One hidden turn or mirror swaps the rows below in pairs. Which row is each named row swapped with?
The rows were stretched afterwards, more along some directions than others.
Doba: 12; 11; 6; 13; 16; -19; 0; -15; -15; 5; 3; -6; -14; -23; 23; -13; -20
lam: 6; 4; 3; -25; 3; -32; 4; 3; -1; -11; 22; -17; -15; -15; -20; -10; 9
sinub: 11; 16; 4; -8; 15; -1; 22; -5; -28; -1; 14; -11; -1; -13; 18; -35; 4
zin: -17; 15; -23; -17; 17; -15; 8; -27; -7; -7; -4; -20; -6; -12; -5; -15; 15
gal: 0; 18; -7; -1; 13; 10; 6; 0; -19; 17; 7; -14; -24; -24; 10; -23; 8
sozuz: -11; -6; 26; -13; 13; 14; 25; -6; -10; -12; 5; -6; -15; -20; 15; -20; 18
pera: 14; 2; -1; -5; 18; -15; 7; -1; 20; 3; -4; -11; 4; -13; 7; -21; 5
vef: -15; -6; 1; 12; 18; 10; 23; -6; 6; -21; 1; -13; -26; -11; 10; -24; 10
vob: -13; 14; -5; 9; 18; 7; 16; -17; -25; -22; -4; -21; -12; -14; 11; -18; -4
naku: -17; 23; -3; 2; 11; -11; 23; -16; -6; -9; -4; 0; -16; -3; 6; 6; 4
Nisaf: -9; 7; 6; -23; 9; -29; 11; 10; -2; -10; 24; -11; -21; -16; -6; -9; 13
vusan: -11; 28; -13; -14; 9; 12; 21; -6; -25; 1; 10; -10; -15; -21; -1; -13; 18
til: 24; -19; -8; -14; 16; -14; 19; -6; -4; -17; 19; -14; -32; -12; 8; -17; 12
Mok: 10; 14; 5; 8; 14; -14; 6; -20; -24; 4; 5; -3; -10; -21; 20; -20; -17
leg: -17; 25; -22; -12; 16; -10; 18; -13; -13; -14; 5; -37; -20; -18; 3; -17; -4
Vevos: 3; -4; -4; 0; 20; -13; 11; 7; 17; 3; -3; -7; -7; -13; 17; -21; 0
Bet: 8; 16; 12; -10; 12; 23; 18; -18; -26; -15; 6; -10; 3; -17; 24; -18; -1
sapo: 1; -10; 2; -21; 2; 7; 31; 0; 3; -13; 19; -15; -10; -18; 8; -22; 8
narel: -9; -13; 8; -17; 3; -3; 25; -13; -8; -33; 10; -8; -14; 5; 10; -12; -2
puf: 8; -6; -2; 2; 22; 0; 15; 1; 27; -5; 3; -9; -4; -21; 19; -18; 4
sur: 1; 19; -4; 5; 2; -19; 8; -11; -4; -4; -8; -3; -5; -1; 0; 4; -2
Pufi: 19; 7; 2; 7; 8; -26; 1; -13; -18; 3; 4; -3; -21; -11; 4; -17; -13
sal: -14; 10; -10; 7; 9; 5; 20; -20; -16; -28; 5; -12; -21; -10; 23; -13; -11
Gefor: -4; -1; 21; -6; 11; 11; 13; -2; -14; -1; 0; 5; -3; -18; 24; -26; 16
runaf: 10; 2; -1; 0; 21; -16; 3; -1; 20; 4; 2; -11; -2; -15; 17; -23; 2
masud: -14; 8; 25; -3; 13; 24; 21; -6; 0; 3; 5; -12; -12; -26; 31; -21; 8
ver: 3; 3; 5; -19; -2; -37; -3; 11; 2; -2; 19; -16; -16; -19; -15; -9; 6
vol: -17; 30; -1; -4; 5; 10; 9; -3; -31; -10; 15; 0; -11; -21; 12; -15; 12
zovuf: -4; 5; 7; -20; 2; -29; 3; 11; 4; -5; 22; -8; -21; -17; -4; -5; 13
fakos: -11; 4; 2; -15; 14; 1; 13; -9; -2; -11; 13; -29; -6; -17; 22; -28; -6
dalu: 7; 5; 2; 9; 13; -22; 2; -8; -20; 9; 1; -3; -21; -7; 16; -20; -20
piv: 1; 30; 7; 8; 20; -2; 13; 1; -32; 8; 3; 3; -13; -36; 31; -20; 4
ranuf: -14; 30; -3; 1; 6; -18; 6; -15; -11; -1; -3; -2; -11; -6; 4; 5; 3
vurab: 3; 0; -4; -2; 13; -11; 8; 1; 24; 0; 5; -2; 1; -20; 14; -10; 1
poge: -15; -8; 15; -7; 6; 14; 8; 5; 12; 14; 6; 3; -12; -10; 10; -11; 10
tuni: -4; 19; 0; 5; 5; -15; 11; -2; 2; 1; -5; 1; -17; 6; -1; 0; 4
sef: -21; 17; 6; -16; 5; 19; 19; -20; -3; -10; 6; -20; -13; -34; 9; -17; 5
did: 14; 11; 1; 14; 13; -22; 2; -15; -15; 2; 4; 0; -19; -12; 18; -18; -13
Febe: -3; 18; 15; -15; 5; -39; -1; 10; -13; 2; 14; -7; -16; -13; -6; -17; 7
Tig: 2; 20; -2; 1; 8; -13; 21; -21; -2; -13; -9; -6; -5; -5; 0; 2; 2

vusan swaps with sozuz
pera swaps with Pufi
zin swaps with til
sinub swaps with vef
masud swaps with vol

One hidden turn or mirror swaps the rows below in pairs. Which row is each named row swapped with?
The rows were stretched afterwards, more along some directions than others.
mor: 8; -4; 2; 4; -19; -17; 5; -5; -4; -1; -14; 8; 8; -6; 6; -2; -18; -10
kuf: 8; -10; 18; 8; 10; -4; 5; -10; -17; -6; 8; 7; 1; -4; 15; 3; -10; 15
Doneb: -9; -20; 8; -3; -7; -5; 4; -10; -24; 12; 17; -12; 2; 1; 11; 7; 2; 12
Mogot: -6; 4; -17; 7; -8; -13; -5; 8; 7; 11; -3; -1; -1; 13; -3; 13; 4; -1
Dubu: 11; 19; 5; -2; 0; 1; 1; 4; 3; -3; -14; -7; -12; -14; -1; 11; 7; -9
zuru: -8; 2; 7; 4; 14; -2; -7; -6; -22; -5; 22; -13; -2; 1; 20; 6; -6; 12
natas: 13; 5; 2; -4; -2; 5; 8; 11; 11; 9; -10; 1; 2; 16; -12; 0; 2; -2
Sozip: 3; 1; 4; 1; 11; 9; 13; 21; 2; 9; 11; -7; 2; 13; 1; -7; 5; 1
pizib: 7; -4; 11; 1; -7; 5; -7; 0; -1; -14; -5; 24; 6; 6; -1; -17; -12; 6
Ren: -20; -5; -13; 0; -5; -7; -8; 2; 1; 2; 5; -12; -5; 7; 3; 13; 10; -1
memaz: 12; -27; 6; -1; -8; -16; 6; 25; 2; 4; -3; 4; 0; 21; 16; 3; -5; 27
Tobe: -4; -2; -17; 6; 0; -8; -7; 10; 8; 10; 0; -3; -2; 13; 1; 8; 3; 3
zafir: 6; 3; 8; 5; 17; 1; 3; 4; 0; 1; -1; -3; -4; -3; 12; 12; -2; 12
vab: 4; -9; 4; 6; -16; -10; 13; -3; -5; -3; -8; 6; 15; -2; 5; -3; -13; -10
kogad: 11; -25; 7; 1; -10; -9; -1; 21; 6; -4; -6; 20; 0; 19; 9; -12; -13; 26
lim: -11; -9; 0; -3; -11; -4; -6; -12; -10; -8; 4; -1; -4; -3; 2; 5; 9; -9
kuz: 6; 7; -2; 0; -15; -16; 0; -15; -2; -5; -12; 8; 5; -12; -6; 3; -13; -16
kene: -6; 18; -9; -7; 10; 15; -14; 2; 12; 1; -1; -12; -4; -6; -17; -12; 9; -2
mivi: -3; 16; -16; -3; 14; 10; -8; 7; 18; 7; -4; -8; -4; -5; -15; 1; 13; -1
ziref: 5; 10; 19; -7; 12; 13; -3; 0; 1; -7; -4; 3; -15; -11; -2; -12; 1; 6
Bulu: 2; -5; 3; 1; 13; 5; 18; 21; 0; 7; 16; -7; 4; 12; 5; -13; 3; 7
Lapi: 7; -25; 6; -1; -4; -13; 8; 19; -4; 10; 5; -3; 0; 20; 20; 7; -5; 25
femop: -5; -3; 22; 7; 22; 1; 1; 7; -17; -5; 26; 3; -7; 11; 22; -9; -12; 28
zete: 1; 24; 6; -8; 7; 4; -19; -13; -6; -10; 11; 7; -11; -8; 1; -4; -4; -6
fumeb: 6; 14; 7; -5; -3; 11; -9; -4; 7; 1; -7; -9; -6; 5; 0; -6; -7; -1
vam: -16; -8; -15; -1; -9; -6; -8; 1; 5; 0; -1; -6; -4; 4; -1; 9; 13; -7
san: 2; 27; 8; -5; 3; 14; -16; -14; -4; -15; 11; 9; -8; -9; -5; -9; -4; -12
Folu: 0; -13; 1; 7; -9; -6; 20; 14; 1; 8; -4; 4; 16; 11; 6; -5; -5; -9
sesu: 8; -18; 0; 5; -1; -8; -1; 0; 1; 3; 13; 25; 17; 1; -2; -29; -13; 17
bavag: -5; -8; -6; 5; -4; -2; 17; 17; 8; 10; -2; -6; 14; 11; -1; -4; 0; -5
Gor: 15; 3; -1; -4; -6; -3; 17; 9; -5; 4; -11; -1; 5; 4; 4; 21; -1; -14
zagog: -2; 1; 22; -3; 25; 14; -3; 3; -1; -5; 11; 4; -14; 0; -2; -18; 1; 23
fak: -3; -9; 23; 5; 22; 3; 0; 10; -11; -2; 22; 6; -5; 11; 12; -15; -8; 31
lis: -12; -7; -1; -6; -10; -3; -5; -9; -7; -9; 3; -6; -5; -11; 0; 2; 8; -7
pepi: -1; -5; -3; -6; -1; -6; -4; -3; -15; -7; -3; 2; -1; -9; 19; 8; -5; -2
fadur: 1; 20; -12; -4; 19; 10; -7; 8; 16; 4; -6; -15; -8; -6; -8; 11; 12; -4
Pitig: 12; 3; 0; -5; -8; 2; 6; 12; 13; 11; -12; 0; 2; 17; -12; 4; 1; -1
Zamu: 3; -18; 17; -4; -4; -3; 4; -3; -9; -14; 16; 5; 3; -10; 1; -16; -1; 11
rov: 5; -24; 4; 1; -4; -15; 6; 19; -4; 9; 4; -1; -1; 18; 21; 8; -3; 23
fuva: 16; 4; 0; -5; -6; -3; 12; 11; 6; 8; -13; -1; 4; 14; -8; 10; 1; -6
tus: 1; -19; -2; 5; -2; -11; 1; -5; -12; 3; 15; 20; 13; -8; 9; -22; -18; 12
gagar: -1; -6; 9; -6; -5; 3; 0; -14; -13; -13; 13; -4; -1; -12; -5; -5; 8; -5
Fef: 6; -13; 1; 6; -17; -10; 16; 7; 2; 4; -13; 7; 15; 2; 6; -6; -9; -12
pibi: 9; -11; 24; 7; 16; -2; 10; -11; -25; -9; 19; 7; -1; -2; 9; -17; -10; 18

Dubu swaps with pibi
Pitig swaps with Lapi
ziref swaps with kuf
kuz swaps with Zamu
bavag swaps with Ren
Doneb swaps with fumeb

